Questions about the array below.
1) Read off the entry in the top-right corner.
2) Read off the entry in the top-left corner.
3) Read off the entry just right of 0.089.
4) Read off the bottom-right entry.
5) Read off the entry directly above 0.149.
6) Read off the entry just right of the largest entry.
7) Read off the entry directly below -0.165.
8) Read off the entry directly below 0.039.
[[ 0.041 -0.167  0.045 -0.202  0.038 -0.064 -0.169 -0.017]
 [ 0.015 -0.187  0.049  0.170  0.061 -0.002 -0.182 -0.183]
 [-0.108 -0.163  0.096  0.117 -0.189  0.149 -0.172 -0.143]
 [-0.025 -0.158 -0.056  0.096  0.012 -0.165 -0.006  0.027]
 [ 0.091  0.071 -0.060 -0.202 -0.047 -0.062  0.055  0.100]
 [-0.175 -0.146  0.124 -0.179  0.039 -0.126 -0.062 -0.143]
 [-0.072 -0.059  0.065  0.153  0.022  0.002 -0.112 -0.011]
 [-0.067  0.125 -0.130 -0.071 -0.150  0.092  0.125 -0.011]
 [ 0.025 -0.182  0.024  0.131 -0.191 -0.087  0.136  0.013]
 [ 0.166 -0.108 -0.021 -0.127 -0.022 -0.197  0.101 -0.172]
 [ 0.089 -0.197 -0.159 -0.129 -0.149 -0.187 -0.179 -0.071]]
1) -0.017
2) 0.041
3) -0.197
4) -0.071
5) -0.002
6) 0.061
7) -0.062
8) 0.022

Read these off the array that follows.
1) The smallest entry in the last column?
2) The entry directly below 123?
3) The 1st entry on the main diagonal?
4) The entry just right of 91?
5) The entry just left of 94?
6) The entry directly above 162?
7) The entry directly below the largest entry?
8) The top entry of the column that holds the largest entry?
[[83, 56, 170, 179, 100, 187, 99, 120, 198, 85, 74, 176, 172, 164],
 [110, 108, 184, 94, 120, 182, 85, 86, 169, 101, 110, 161, 192, 118],
 [176, 162, 91, 101, 176, 123, 177, 165, 107, 179, 186, 155, 117, 104],
 [90, 81, 208, 190, 84, 159, 88, 83, 172, 82, 81, 169, 124, 212],
 [185, 163, 110, 110, 151, 117, 161, 152, 99, 153, 160, 66, 115, 188]]
1) 104
2) 159
3) 83
4) 101
5) 184
6) 108
7) 188
8) 164

[-21 -23  14 -30   5  22 -28  42  30 -43  38  41]
The entry just right of 22 -> -28
Which number is the entry just left of 22?
Answer: 5

B =
array([[-25,  10,  52,  -6, -15, -35,  -2,  24,  43,  44,  20],
       [-33, -18, -32,  42, -20,   0, -13,  50,  10,  -3,  -1]])
Report the 1st entry, reading row by row.
A: -25
The top-right entry is 20
The entry directly below 52 is -32
The smallest entry in the first row is -35
Report the entry just left of the largest entry.
A: 10
The bottom-right entry: -1
Report the third largest entry.
A: 44
Report the bottom-left entry.
A: -33
Report the second entry on the diagonal from the top-right corner.
A: -3
The third entry in reading order: 52
The entry directly below the smallest entry is 0
The entry just left of the smallest entry: -15
Report the fourth-last entry, reading row by row.
A: 50

Read these off the matrix that follows.
1) Report the largest entry.
2) Report the entry just right of the smallest entry.
[[8432, 8686, 7225, 5181, 4098, 8337, 2560, 2975, 5089, 3167, 8887, 5090, 8333, 3538], [3759, 5480, 3480, 9001, 8494, 3988, 7357, 3890, 9011, 7555, 8108, 8358, 4577, 8726]]
1) 9011
2) 2975

Read these off the grid that follows. Rows and columns are numbered from 1.
1) Report the bottom-right entry.
2) Report the entry in the top-left corner.
3) Report the entry just left of 34.
4) Report the entry directly below the largest entry.
5) Report the entry in row 3 and column 1.
6) Report the entry just right of the largest entry.
7) Report the bottom-left entry.
8) Report the entry just left of 111.
array([[117,  63, 221,  76],
       [ 65,  34,  15,  47],
       [ 79,  82, 120,  88],
       [ 90, 136, 158, 111],
       [ 52,   1,  35,  88],
       [ 66, 141,  61, 128]])
1) 128
2) 117
3) 65
4) 15
5) 79
6) 76
7) 66
8) 158

[[  8 -13 -17 -10   1 -50   9]
 [  6 -13 -16 -26  -1 -50   5]
 [ -6  -5  17  16  38 -50  -3]]
Rows and columns are numbered from 1.
Read off the entry in the top-left corner.
A: 8
The entry in row 1 and column 2: -13
The entry in the top-right corner: 9
Read off the maximum.
A: 38
Read off the entry directly below -26.
A: 16
The entry in row 2 and column 2: -13
Read off the entry at row 2, column 1.
A: 6
Read off the entry at row 2, column 3.
A: -16
The entry at row 3, column 1: -6
Read off the entry directly above the largest entry.
A: -1

Read these off the table that follows. Counting starts at 1.
1) Give the entry in row 1 and column 1.
2) Give the entry in the top-right corner.
3) Give the entry just right of the smallest entry.
4) Give the entry just right of the centre entry.
5) Give the entry at row 2, column 1.
6) Give the entry at row 3, column 1.
7) Give the entry in the bottom-left corner.
8) Give the entry in row 2 and column 3.
[[-13 -10 -21  -3  16  43   2  -5  19]
 [ -5   3  13   2   0   5  -5   4   7]
 [-10  -6   0   4   3  11   7  -2   1]
 [ -6 -14   2   3  -4  -3   5   4  10]
 [ -6  -3   7  -1   6  -1  10   3  14]
 [ -9   1  -1  -7 -14  10  12  -1   7]
 [ -1  -3  -7   6  16  11  11   9  -9]
 [-11  -1  10   0  -5   5   2  -2   1]
 [ -7  -5  -7   8   7  -2   5   2   0]
 [ -7  -3   7   8  -4  -4   0   2   3]
 [ -6  -5  -2   2   3   2   5   3   2]
 [ -8 -15  -6   5  -5  13   9   1  -1]
 [-10  -3   6   0  -4   2  15  -1   1]
 [-19  -8  10   4  -5  13   7 -12   6]
 [ -8  -9  -1   9 -14  12  15   1   1]]
1) -13
2) 19
3) -3
4) 5
5) -5
6) -10
7) -8
8) 13
